|  20 |  41 |
| -33 |  13 |
| -15 |  -3 |
|  21 | -23 |
|  12 | -13 |
=>
|  20 |  41 |
| -33 |  13 |

| 44 |  3 |
| 21 | -3 |
| 23 | 26 |
| 44 | -6 |
| 25 | -5 |
=>
| 44 |  3 |
| 21 | -3 |

| -52 |  -4 | -46 |  19 |  50 |
|  -5 |  17 |  11 |  10 |   3 |
|  12 |  -6 |  39 |  11 |  16 |
=>
| -52 |  -4 |
|  -5 |  17 |

| -21 |  -1 | -27 |
|   3 | -17 |  -4 |
| -24 | -31 | -11 |
|   9 | -41 | -43 |
| -23 |  -2 | -21 |
=>
| -21 |  -1 |
|   3 | -17 |

|  13 |  -8 |  -1 |
|  -5 |  23 |  -8 |
|  47 | -18 |   0 |
|  -4 |  -8 | -33 |
|  32 | -31 |   6 |
=>
| 13 | -8 |
| -5 | 23 |

|  -3 | -28 |  18 |  49 |
|   3 | -33 | -43 |  -5 |
=>
|  -3 | -28 |
|   3 | -33 |

|  16 | -30 |  -8 |
| -54 |   2 |   4 |
=>
|  16 | -30 |
| -54 |   2 |

|  32 |  -4 |   2 |
|  44 | -35 | -55 |
=>
|  32 |  -4 |
|  44 | -35 |

| -47 | -47 | -47 | -47 | -46 |
| -47 | -47 | -47 | -47 | -47 |
=>
| -47 | -47 |
| -47 | -47 |
---
|  -8 | -19 |  -5 |  10 |
|  18 |   5 |  -1 |  12 |
|  -4 | -34 | -12 |  10 |
|  -7 |  43 |  -6 |  10 |
=>
|  -8 | -19 |
|  18 |   5 |
|  -4 | -34 |

| -20 | -32 |
|  13 |  21 |
|  -9 | -15 |
| -34 | -55 |
=>
| -20 | -32 |
|  13 |  21 |
|  -9 | -15 |

| -42 | -42 |  36 |  43 |  43 |
| -40 |  -4 |  42 |  33 |  42 |
| -29 | -13 |  29 |  43 |  42 |
=>
| -42 | -42 |
| -40 |  -4 |
| -29 | -13 |

| -32 | -19 |
| -33 | -17 |
| -24 | -27 |
| -10 | -40 |
| -10 | -40 |
=>
| -32 | -19 |
| -33 | -17 |
| -24 | -27 |

| -37 | -36 | -37 | -44 | -45 |
| -38 | -37 | -39 | -47 | -47 |
| -43 | -43 | -41 |  46 |  46 |
| -30 | -27 | -35 |  45 |  45 |
=>
| -37 | -36 |
| -38 | -37 |
| -43 | -43 |

| -33 | -34 | -30 |
|  42 |  37 |  31 |
|  44 |  27 |  18 |
=>
| -33 | -34 |
|  42 |  37 |
|  44 |  27 |

| -14 | -49 |
|  44 |  24 |
|  36 |  13 |
|  11 | -18 |
|  36 |  34 |
=>
| -14 | -49 |
|  44 |  24 |
|  36 |  13 |

|  30 |   9 |  20 |
|  -1 |   0 |  35 |
| -34 |  -1 |  37 |
|   4 |  -8 |  47 |
=>
|  30 |   9 |
|  -1 |   0 |
| -34 |  -1 |
---
|  23 |  12 | -15 |   6 |  -5 |   2 |  10 |  14 | -28 |  -5 |  -5 |
|   5 |  -1 |  26 | -16 |   5 |   2 |  40 |  35 |  -8 |  -9 |   5 |
|  15 |  -8 |  -3 |  17 |  -6 |   1 |  42 |  -6 |  16 |  22 |  -2 |
=>
|  23 | -15 |  -5 |  10 | -28 |  -5 |
|   5 |  26 |   5 |  40 |  -8 |   5 |
|  15 |  -3 |  -6 |  42 |  16 |  -2 |

|   9 | -21 |   9 |   8 | -26 | -22 |   8 |   9 |   9 |
|  45 | -23 |  44 |  46 | -13 |   9 |  47 |  46 |  45 |
|  13 | -26 |  13 |  12 | -27 | -19 |  13 |  13 |  13 |
|   3 | -16 |   4 |   3 | -26 | -26 |   1 |   3 |   3 |
|  11 | -17 |  11 |  11 | -24 | -20 |  10 |  11 |  11 |
|  30 | -18 |  30 |  30 | -17 |  -4 |  31 |  30 |  30 |
|   6 | -19 |   7 |   6 | -26 | -25 |   5 |   6 |   6 |
|  20 | -22 |  20 |  20 | -22 | -13 |  20 |  20 |  20 |
|  25 | -16 |  25 |  25 | -16 |  -9 |  24 |  25 |  25 |
|  13 | -22 |  14 |  13 | -24 | -19 |  13 |  13 |  13 |
=>
|   9 |   9 | -26 |   8 |   9 |
|  45 |  44 | -13 |  47 |  45 |
|  13 |  13 | -27 |  13 |  13 |
|   3 |   4 | -26 |   1 |   3 |
|  11 |  11 | -24 |  10 |  11 |
|  30 |  30 | -17 |  31 |  30 |
|   6 |   7 | -26 |   5 |   6 |
|  20 |  20 | -22 |  20 |  20 |
|  25 |  25 | -16 |  24 |  25 |
|  13 |  14 | -24 |  13 |  13 |

|  23 |  30 | -20 | -41 |   5 | -22 |  24 | -32 |  44 |  -2 |   4 |
| -28 |   2 | -17 |   6 |  -1 | -24 |  11 | -30 | -20 | -33 |  13 |
=>
|  23 | -20 |   5 |  24 |  44 |   4 |
| -28 | -17 |  -1 |  11 | -20 |  13 |

|  24 |   6 |  19 |  -6 |  26 |   8 |  11 |  -9 | -33 |  10 |  20 |  22 |  25 |
|  -4 |  -4 |  28 | -42 |  -6 |   7 |  -7 | -46 |  16 |  35 |  -2 |   4 |  14 |
| -22 |   1 |  -4 |  25 |  35 |  12 | -23 |  -8 |   5 |  -3 | -43 |   6 |   7 |
=>
|  24 |  19 |  26 |  11 | -33 |  20 |  25 |
|  -4 |  28 |  -6 |  -7 |  16 |  -2 |  14 |
| -22 |  -4 |  35 | -23 |   5 | -43 |   7 |

|   6 | -22 |  26 |  -2 | -20 | -13 |  -1 | -20 |
| -24 |  -4 |  13 |   9 | -15 |  18 |  36 | -16 |
| -13 | -13 |  -4 |   8 |  12 |  -4 |  -8 | -13 |
| -19 |  23 | -11 | -27 |   0 | -25 |  -9 |  16 |
|   6 |  -9 |  40 |  -7 |  -5 |   5 |  -8 | -12 |
=>
|   6 |  26 | -20 |  -1 |
| -24 |  13 | -15 |  36 |
| -13 |  -4 |  12 |  -8 |
| -19 | -11 |   0 |  -9 |
|   6 |  40 |  -5 |  -8 |

| -12 |  -9 |   6 | -12 | -10 | -11 |  -7 |   2 | -11 | -10 | -10 |  -7 |  -4 |
|   9 |  -8 | -14 |   2 |  22 |  -2 |  11 | -15 |  11 |  -9 |   6 |  -3 |  23 |
|  -8 | -22 |   2 |   8 |  25 |  22 | -17 |  11 | -12 |   2 | -24 |  27 |  28 |
| -29 |  -9 |  29 |   0 |  -6 |  28 | -35 |  33 | -30 |  30 | -32 |  33 |  -1 |
|   7 |   0 |  -5 |  15 |   8 |   6 |   6 |  -3 |  12 |  -2 |   4 |   3 |   7 |
|  44 |  37 | -31 |   1 |   4 | -19 |  45 | -30 |  46 | -19 |  52 | -28 | -11 |
|  -6 |  12 |  11 | -10 | -19 |   1 |  -8 |  11 | -10 |  11 |   0 |   2 | -21 |
=>
| -12 |   6 | -10 |  -7 | -11 | -10 |  -4 |
|   9 | -14 |  22 |  11 |  11 |   6 |  23 |
|  -8 |   2 |  25 | -17 | -12 | -24 |  28 |
| -29 |  29 |  -6 | -35 | -30 | -32 |  -1 |
|   7 |  -5 |   8 |   6 |  12 |   4 |   7 |
|  44 | -31 |   4 |  45 |  46 |  52 | -11 |
|  -6 |  11 | -19 |  -8 | -10 |   0 | -21 |
